Each run below is a few steps of one of 6 hidden systems, one row a step.
nos, seq 1, 10 rows:
[[ -1   4  35   7   1 -19   2 -12  31 -27 -35  19  15 -10  -1  47  -8   5
  -33 -50 -14  40]
 [  4 -15 -20 -20  32  16  22   6  -7  54  12  34 -41   5 -31  -2  19 -34
    1 -16  13 -26]
 [-13  40 -11 -37 -11 -14  13  -8  21 -43  23  -5  32  13  13 -42 -17  18
   35   6  13 -20]
 [ 29 -14  12   0 -17  -3   2 -14  10   7 -29   4  24 -20  16  20 -44 -27
  -26 -37 -16  59]
 [ 16 -10   4 -12  29  40   3   9  13  53 -19  11   2   4 -40 -16  35 -24
   10  18 -10 -40]
 [  3  36 -31 -14   6  -9 -20  -7   8 -55   2 -20  28  35  11   4  -5  30
   39 -32   9 -22]
 [ -3 -20 -26  15 -25   1  15   4  -2  36 -28   3  -5  29  10  15 -40 -12
  -33  -9  -1  64]
 [ -7  13  21  10   4  54   7  -8  -7  46   3  38  19  -6 -24 -16  25  21
   31  31  -9 -25]
 [ 29  19 -30  -5  -3 -20 -48 -38 -22 -24  14 -30  21   0  31  18 -14   7
   35 -12  14 -17]
 [ -8 -14 -14  27 -22 -21  -9  13  10  21 -49 -10   1  25 -17   3  -4 -25
  -49  42   8  44]]
lale, seq 2:
[[ -8  11 -35  10   4  13   3  59  -7 -42   6 -20 -10  18 -29 -53  11  -4
   13  17  20 -15]
 [-36 -17  20  -4 -20  -3  40  41  36 -44  11 -15  10  10  14 -23  -6  30
  -17  14 -26  13]
 [  5 -28  38  -2  31  45  22  24  13  40  -7 -27 -11   7  25  -9 -17   4
  -17   3 -48  -1]
 [  7  -8   5 -14  34  12 -32  -7 -28   3  12 -57 -25  23  15   4  14  35
   14 -16 -17 -46]
 [-24 -22  12  -2   8 -56 -11 -17   7 -19  11 -12 -37   6  13  58  27  23
  -28 -16   0 -10]
 [-22  15  25  27  31  -1   8  -7 -11  43   0  49 -48  -2  -2  36  11 -11
  -20   0  15   3]
 [ -7  47   0   7   6   4  -5 -17 -50   1  41  25 -28 -14  21 -21 -25   7
   30  -6  37  -3]
 [ -4  -5   3 -29 -37 -54   6 -28  -8 -13  30  -1  -3 -36  19 -32 -29 -27
  -17  27  21  16]
 [ 18  -5  25 -32  12  -5  10   2  19  19 -13  17   0 -38 -39 -42  13 -57
  -20  14   5 -13]
 [ 12  25 -26 -37  32  12  16  28  25 -32   4   1   9  12 -20 -36   1 -18
   28 -32  11 -35]]
fuba, seq 3:
[[ 25  -9 -15  -6 -25  23 -12   9 -20 -18  26 -40  33 -22  12 -55 -16   2
   35  26  -9 -15]
 [ 16 -30 -24  14   1  -1  -9  32  36  -7 -28 -55  20  32  25  11 -16 -15
  -16  20 -31   9]
 [-14  39  26  11  31  50   8  16  25  16 -39   0  18  48  -7  -6   1  30
    7   4 -22  -7]
 [-22   7  -9  13 -13  22  -5 -21 -37   7  25  -6  -5  27  29  24  -8  70
   30 -21  -5   3]
 [-17 -18  24  14  -1 -35 -13 -38   0  42  -2  -1 -26   2  32  52   1   6
  -32  28  -5   8]
 [ 13  22  38  12   7   3 -44 -34 -28  18 -31  21   1 -29 -45   8  41  -6
   -5   2  13  -8]
 [  3 -19 -57  22 -22 -15 -21  11 -39 -17  19  14 -17  -6 -35  10  37  -6
   17  -3  36 -10]
 [-22 -13  -4  28 -16 -30  30  42  31 -27  13  33  -6 -25  -6   3  13 -29
  -24  43  11  10]
 [ 20   7  34  20   6  44  16  39 -15 -15   7  21   7 -50  -6 -38 -20 -20
    5 -17 -10  24]
 [ 15 -37 -19 -12  16  21   8  33 -20   3  39 -51 -26  -5  24 -35 -13  -5
   12   5 -15 -25]]
bov, seq 4, 10 rows:
[[  1   8  28  45  15  27   8  48 -14 -54  21   2  -6 -31  20   9  -7  19
    5 -24 -15  13]
 [  2 -36 -21 -23  16  22  26  30 -17  38  13 -33 -44  21   4 -41 -21 -17
  -14  -4  -8   1]
 [-34   6  61 -24  13 -15   9  -3  27 -13   9 -16  -3  -4   6 -25  26  30
  -12  37 -19 -37]
 [  6 -23   4   0  29 -22  -7   5   5 -32   6 -21 -28   2  24  54   1  12
  -17 -65 -18  -1]
 [-30  13 -17 -23  25 -18  24 -13   5  52  -1  28 -49  39 -14   1   4 -16
  -17   5  26 -13]
 [-30  38  37  -9 -20 -33  -1 -36 -17 -40  28  23   2 -25  12  -7  -4  38
    8  -7  19   4]
 [ 26 -36 -12  -6 -15 -32  -4 -10 -16   6  -1  -2 -21 -31   7  17 -26 -47
  -33 -34   9  41]
 [  7  45  30 -15  24  -1 -12 -11   7  23 -34  22  -1 -10 -38 -41   8 -40
  -12  22  21  -9]
 [ 15  25  -6 -18 -11  -8   1   7  15 -75  -3  -6  42 -13  -5 -17 -17   7
   19 -47   5  11]
 [  3 -23 -17   2  -8   9  42  26  43  29 -23  21  11  14   2   8 -33 -40
  -25   0 -13  44]]
veb, seq 5, 10 rows:
[[ 31  21  35  -1   2  23 -45 -34 -57   7 -12 -13   5 -33 -17 -27   0   9
   13 -21   8   1]
 [ 11 -48 -70  -8 -15  -8  -9   0   6  13  14 -22   9  27  -1  26  22  -1
   23   8  -3 -31]
 [-22  37  21  45  17  -4   1  39  29 -27 -12  19   7   0  -2  -1  19  -9
   -7  58   7 -12]
 [ 11  13  -4  23  11  33  -1  14 -59   4  10   9 -36  -9   2  -9 -28   4
    5 -51  15  33]
 [-22 -44 -18 -33 -32 -10  30  -9   5  23  43 -23  -4  10  25 -23  -8  18
    5  34 -14 -15]
 [ 16  20  55  14  23 -12 -38   6  16 -42 -17 -39  20 -29  16  -4  11  -1
  -10  24 -20 -20]
 [ 12 -10 -25   1  42  23 -16   9 -24  29 -21 -10 -40  38 -23  25  16  -3
   -5 -51   2 -11]
 [-51   6  -8 -14 -16 -13  43   4  24 -16  39  37  -2  16  -4   0  23  37
   21  19   7 -27]
 [  7   3  39  31   0 -29  -9   4  -8 -43   9   1  -9 -48  36  26 -25 -10
  -25 -17  -3  35]
 [ 11 -33   3 -35  14   2  -1 -26 -23  72  -4 -12 -40   3 -18 -19   0 -28
  -25  -2   2  -3]]
bov, seq 6 (10 x 22):
[[  9  22  35   2   2  51   0   4 -32  35 -17 -13   4  -3  -6 -62 -29   5
   -6  14  -9  24]
 [ 25 -27  11 -46 -11  -3  -8 -12  24 -22   0 -53  41 -11   5 -25   1   8
   11  -4 -33 -21]
 [  5 -15  -5  14  31  -9  -1  20  61   4 -36  -5  11  27   5  55  18 -18
  -18   9 -25 -14]
 [-22  41 -13  13  22  34   4  -5 -11  16 -11  24  -8  55  -6  21   4  46
   26 -30   9  -5]
 [-21 -22 -33 -17 -51 -18  18 -35 -17  14  49   8   6   5  27   1 -17  32
   21  11   8   4]
 [  7 -20  31  35 -15 -22 -34 -26 -17  27  -3  -2  -6 -39  18  28   7 -16
  -26  49  -5  14]
 [ 36  12  -6   2  25   7 -56  -9 -44  -2 -21 -19 -11 -10 -41  -7  31 -15
   11 -26  20 -22]
 [ -2  -4 -54 -14 -16 -20  16  29  26 -40  13  19  18   3 -34 -18  27 -24
   18  13  24 -23]
 [-16   7  15  58  -4  25  30  54  11 -27   6  37   3 -20  15   8 -12   1
   -5  12  -8  33]
 [ 14 -11   8  -6  11  53  10  17 -40  33  12 -29 -21   2  13 -46 -34   6
    3 -20 -17  14]]
nos, seq 7 (10 x 22):
[[ -1   7  57  15   5  25  -5  15  24 -33  -5 -15  39 -26  10 -11  15  30
   12  24 -38 -18]
 [ 27 -22  -3   9  36  -6 -35   1 -28   1  -8 -41 -41   2  14  38   0  -5
  -17 -50  -6  -3]
 [-50 -12  -7 -13  -6  -9  23  19   7  11  -5 -15 -33  50 -24 -31  23  27
  -25  34   5 -11]
 [-27  18  38   4 -12  -2  18 -26  -7 -25  30  36   7 -18  22  32  -5  52
   14 -38  -6  13]
 [ 14 -16   1 -24   9 -26  -3 -37 -18  58  19   0 -38 -20  21   0 -22 -45
  -18  15  13  -2]
 [-14  30  34 -24  -3 -26 -11 -10  26 -32 -21   0  28 -13 -36 -40  31  -2
   -6  37   9 -25]
 [ 23 -18 -16   2   2 -25  -3   5  15 -42  -2  18   5 -26  -4  52   6 -19
   -5 -67   1  16]
 [ -8  -9 -30  -9  24  12  43  44  26  31   8  16 -30  24  -4 -25 -12 -44
   -7  22   8 -12]
 [  0  41  25 -13  -4  31  14  10  -4 -44  11   4  34 -13   3 -48 -25  30
   33 -26  -7   5]
 [ 39 -53 -11 -18 -10   7  -8 -17  -5  33  -6 -37   8  -9  21  15 -30 -18
  -14 -28 -31  24]]
mim, seq 8 (10 x 22):
[[ 33   7 -25 -30  25   4  -4 -19  19  49 -38  -8   4  30  -2   4 -34 -49
  -11 -22   1  11]
 [  8  39 -25 -22 -11 -17 -20 -49  14  18 -42  21  37  32 -27   9  -3  -9
    9 -11  24   8]
 [  7  10 -36  24 -24 -10   2 -15  21  14 -26  36  31  17  13  49 -29 -20
   -4  -6   9  44]
 [ 13  16 -31  24 -12  27   5  -4  -5  61 -15  37  16  11  -3  -9 -26 -35
   11  37  18  21]
 [ 26  30 -25  25 -38  19 -31 -21 -25   0  -8   3  54  -7   4 -19 -26   2
   36  23  14  19]
 [ 20 -26 -52  38 -35   9 -16  26   8  -6 -12 -21  44  10   8  12  -5 -11
   11  40  -9  15]
 [ -3  14 -27  43  -3  49  -4  37   3   5 -14  10  27  25 -22  -9  25  11
   32  40  -3 -14]
 [-22  18 -21  32 -21  32   9  25 -13 -26  20  -9  22  28  26 -11 -15  53
   35  17  -6   5]
 [-24 -29   9  23 -23  17   9  21   7  11  11 -32   8  17  28 -10   2  39
   -3  66 -32  -3]
 [ -5  -5  40  32  16  43 -25   4 -26  12   4 -25  -1  -1   6   9  31  50
   18  20 -28 -28]]
lale, seq 9:
[[-14 -27 -27  42 -19   0  -5  52 -25 -17  -9  -5 -25   4 -42 -12  36  -4
  -20  27  18  12]
 [-27  -5  12  41  -5  25  30  63   3 -35  26  13  -6 -13   1 -14  15  23
    4  30 -10   2]
 [ -2 -10  20  25  12  22  14  48  -8 -10  13 -41 -21  -2  45 -30 -39   3
  -14  22 -23  18]
 [-10 -39  27 -15   6   7  -8  12 -26  10  12 -61 -37   3  -1 -38  13  23
  -24  21 -21 -17]
 [-13 -35  28  -8  34 -15   4  20   6 -21  31 -20 -39 -19   7  20  41  14
  -10 -10 -20 -45]
 [-24  20  16  13  59 -19  10  22  11   1   6  -1 -63  25  26  25  -1  -9
  -24  -4   7 -19]
 [-42  32  36 -12  15  -8  16 -21 -31  15  22  13 -52  14  13 -15 -12  33
  -12 -15  20   4]
 [ -8  -7  27 -33  -1 -26  22 -40 -14  21  57  17 -28 -40  35  -4 -20  -3
    3  -3   6 -12]
 [ 20  20  18 -34  32 -36 -15 -31   4  17   9   0 -23 -30   9 -18  -9 -57
   -8  16  20 -30]
 [ -1  30  -2 -51  17 -33   4 -14   5 -22  -6  16 -16  -1 -40 -32  10 -27
   -7 -37  35 -15]]
veb, seq 10 (10 x 22):
[[ 39 -43  -3 -13 -23  -5 -14  -7  -7 -18  30 -41  24 -45  30 -12 -19 -11
   12   2 -23  -3]
 [ 18   0  -5  -3  40  -1 -26  17  28  21 -39 -46  -3  32  -4  -7  12 -35
  -19  37 -10 -30]
 [-16  42  -4   5  22  34   1  25 -11 -28 -13  15  -3  31 -41 -15  26  37
   23 -36  12 -17]
 [-23 -26 -21  18 -17   1  44  22  10 -18  35  21  -8   7  37  40 -21  28
    4 -30 -14  26]
 [-18   6  62  -3   6 -16   7 -25   6  35   3  -1 -19 -18  38  -8 -27  -5
  -33  39 -13  15]
 [ 29   4  18 -34   5  -5 -49 -51 -40   6  -7 -28   0 -19 -20 -12  16   8
    9 -33   4 -22]
 [  1 -38 -52  -5  -4 -24  -7   8  31 -11  -1  -3  11  21 -24  43  48  -6
    9   7   1 -35]
 [-16  42  16  43  25  -2  14  38  22 -23  -7  54 -10 -13 -11  10  10 -24
   -7  19  19   4]
 [  3   5 -11  -6 -13   9  21  -1 -46  10  26  22 -31 -13   5 -27 -44 -10
   -1 -42  24  40]
 [ -1 -46   0 -44 -39 -18  16 -12  16   5  23 -35  21 -14  14 -39 -13  -2
   -8  33 -21  -1]]
mim, seq 11, 10 rows:
[[  4  13  -2  11 -17  35  -8 -36 -37  59   2  -3   7  19  32  -2 -39  26
   14   7  -6  23]
 [ 15 -18 -19  12 -34 -17 -43 -46 -20  28   4 -20  23  -7  15  20  11   6
   13  50   2 -13]
 [ 10  -9 -25  65  -6   2 -40  17 -21  -8 -10  10   2 -11 -17  44  39  -2
    8  23  12  -3]
 [-15  -9 -47  37 -21  21  16  42 -35 -13  34  28 -16   0 -16 -13  13  10
   27   9  25   5]
 [-16   3  12  10 -31   4  25  27   4 -37  39   6  19 -30  14 -49  -6  14
   17  49  -1  -1]
 [ 16 -20  36  19  11  32  -2  45   4 -28  -3 -49  12 -22  20 -26  -7   7
   -7  15 -40  -2]
 [  3 -21  -4 -23  30  28  -9  20  -5  -2   1 -53  -9  30 -12 -19  28  29
   13 -15 -25 -44]
 [-42  10  13 -16  12 -27   5  -7  22 -35   5 -13  -9  37   3  24  34  56
    3  -9  -6 -33]
 [-45 -11  42  14  15 -11  29   4   8  15   7  13 -47  14  22  36   3  31
  -37  -7 -15  17]
 [-10  -7  44 -20  13   7   6 -38 -39  50  31  12 -44 -25   8 -10  -4  12
   -6  -8  -1  -8]]
fuba, seq 12:
[[ 25 -38 -19 -17   4  22  -8  -9 -21  57  25 -19  -8 -13   0 -25  10 -20
   20  38  -5 -38]
 [ 10   8   2  17   5 -28 -37  12  27 -61 -14 -41  30  -4   7  14  25   2
    3  25  -7 -27]
 [-12   9 -15  24   2  25  10  40  -1  -1 -49   4  -9  44 -31   1  -7   6
  -24 -30   2  46]
 [-34  -3   7  -2  -4  35  41  -1  -1  35  46  34  -5   8  14  -4   7  40
   32  20 -11 -23]
 [ 15  -2  33  20   2 -25 -25 -22 -14 -22  25 -19  -6 -40  57  36 -21   5
   -5  -7 -11   8]
 [ 10 -11  15  -7  22  -4 -27  -8 -23  42 -45 -27 -35  11 -38 -18  13 -31
  -44   1   8   5]
 [-10 -11 -15 -12 -13   9  -3   1   6 -20   8  16  22   1 -50   0  63  29
   32   1   2 -46]
 [ -8   0 -29  38  -2 -26  16  31  17 -45  13  27 -10   0  26  51 -14 -10
   -4 -28  10  26]
 [-18  21  43  -7  14  11  34   9  -7  34   3  26 -36 -13   0 -47 -25 -18
  -28  17   9  21]
 [ 30 -30  15 -30 -17  20 -12 -20 -29  -7  34 -24  20 -48   3 -30   7  16
   28 -12 -19 -23]]

Name the system that made each run.
seq 13:
[[-24  14   2 -16  -4 -33   0  22  22 -38 -10 -18   1  11 -33 -48  31  -7
  -13  46  15 -23]
 [ 26 -11   8  23  20  33   6  50  -8 -40  -6   8  -3 -30 -18   5   1  -8
   -1 -62 -14  19]]
 | veb
seq 14 (2 x 22):
[[-20  42   3  -7   6   4  46  12  30   9  22  51   6  -2  14 -33 -30 -24
   12  32  15  -2]
 [ 19  32  27 -40  -2  13   8 -14   1  -8  -4 -21  26 -10  17 -65 -53  -9
    4 -11  -8  13]]
 | lale
seq 15 (2 x 22):
[[-30   7  47  10 -33 -18  -1 -49   2   9  -2  37  16 -19   8  34   9  38
  -10  11  -5  21]
 [ 15   4   0   0  18 -32 -25 -38 -15  33  15  28 -27 -33  -3  28  17 -41
    0  11  28 -26]]
 | nos
seq 16:
[[  9 -16 -15   2  26  38   7  14 -14  56   7  27 -24  -1 -37 -11  31 -25
   14  15   6 -34]
 [ -5  51  -5   7  11 -18 -16  11   5 -72  25  -7  13   0  24  -7  -3  20
   35   0  17 -26]]
 | lale
seq 17, 2 rows:
[[-15  11  -3  32 -44   1 -28 -24 -62   4  -8   1  -6   5 -12  -5  -1  38
   -2   3  21  41]
 [ -7 -41  -9  27 -40 -15 -12 -25  -9  29  24  17  10 -25   7  30  28   6
    6  56  -2  -9]]
 | nos
seq 18, 2 rows:
[[-15  26 -23 -26   4  -1 -11 -19 -34  18 -17 -26 -28  58 -13 -30 -15  22
   -3 -19  23   7]
 [-24 -28  16 -35 -49 -38  18 -38  25 -11  16  23  30 -26 -14   5  21  19
   -4  12  -8  -1]]
 | bov
seq 19, 2 rows:
[[-41   9  31  -2   5 -48  -8 -40  -7   7   5  15 -40   8   8  41  20  28
  -28   0  13  -2]
 [ -8 -24  29  12  -4 -17   7 -22 -32  32  19  34 -45 -37   2  31   5  -7
  -28 -19   8  23]]
 | mim
seq 20, 2 rows:
[[ 21  33 -10 -37  28 -30 -24 -29   8  19 -35 -23  -9  26  -5 -22 -23 -45
  -17  -4  22  -5]
 [-17   5   1 -50 -14 -14  16 -32   9  -9  -5  33  13   8 -51  -9  30  22
    8 -44  12 -12]]
 | lale
seq 21:
[[ -6  -3  41 -31  -7  14  -4 -40 -16  23 -15 -33   3  18  15 -11 -27  45
  -14 -29 -26  23]
 [-10 -17  26 -33  -1  -7 -10 -59   6  58 -22   0  -1  19 -16  27  27  24
  -12  -4 -17 -16]]
 | nos
seq 22 (2 x 22):
[[ 12   1 -32  -8   2  -4  -6   6  48  10 -39 -37  39  49  17   0 -22 -18
   -2  31 -15  -1]
 [  3  33   8  35   8  49  -9  12  -9   8 -48  25  18  28 -32  15   3  21
    3 -33  -2  30]]
 | nos
seq 23:
[[ 39   6  46 -28  -2   9 -15 -38  -6  11   3 -15  28 -48  22 -27 -34 -18
    4  -4 -20   5]
 [ 41 -11 -47 -24  15  -3 -39 -10  -9  13 -22 -53   5  28 -12 -12   1 -26
    7  -7   5 -24]]
 | fuba
seq 24:
[[-30  35 -12   4 -14 -23  20 -21  33 -14  27  31  27  19  43  25 -18  24
   28  25   9 -10]
 [ 11  24  24  15 -18  -8 -13 -35 -21  22 -18   8   6 -14  29   2 -53 -14
  -20  -5   8  57]]
 | fuba
seq 25 (2 x 22):
[[-12 -28 -14 -53   1 -41   9 -24  42   8   3  -6   1  19 -13  19  35  -4
   -6   2  -6 -44]
 [ -3  34  28  13  22 -28  -6  11  30 -50 -27  35   8 -23 -29  22  27 -21
  -13 -18  14  -1]]
 | veb
seq 26 (2 x 22):
[[ -5  20  41  18  24  29  21  18  35 -29   9  16  26 -12  38  24 -15  25
   18 -16 -36  -5]
 [ 27  -4  -2 -14  34  13 -19  -7 -41  38  -4 -33 -45   6  10 -15 -28 -22
  -12 -32   6   4]]
 | nos
seq 27, 2 rows:
[[ 24  22  26  -9 -30 -10 -21 -49  13   2 -19   3  58 -30  16  -6 -31 -12
    3  21  -5  24]
 [ 48 -21 -39  29  12  16 -32  12   1  24 -35 -23  15  10   6  34 -11 -41
   -4  -5 -11  12]]
 | mim
seq 28 (2 x 22):
[[-48 -16  30   9   1   4  16  13   6   8 -18   9 -29  27 -28  21  44  46
  -32  -1 -11   4]
 [ -8   0  18  28  29  38  21  13 -14  15  41  26 -26 -11  42  34 -12  24
   26 -17 -16 -10]]
 | lale
seq 29, 2 rows:
[[ -1 -38 -36  40 -33  27  13  32 -30  29  -6   3 -14  11  -5  -6 -15  -6
  -16  16   2  48]
 [  9   5  -2  -6 -25  36   3 -11  -7  12  27  19  41 -24 -12 -34  17  13
   49  36  -1 -31]]
 | mim
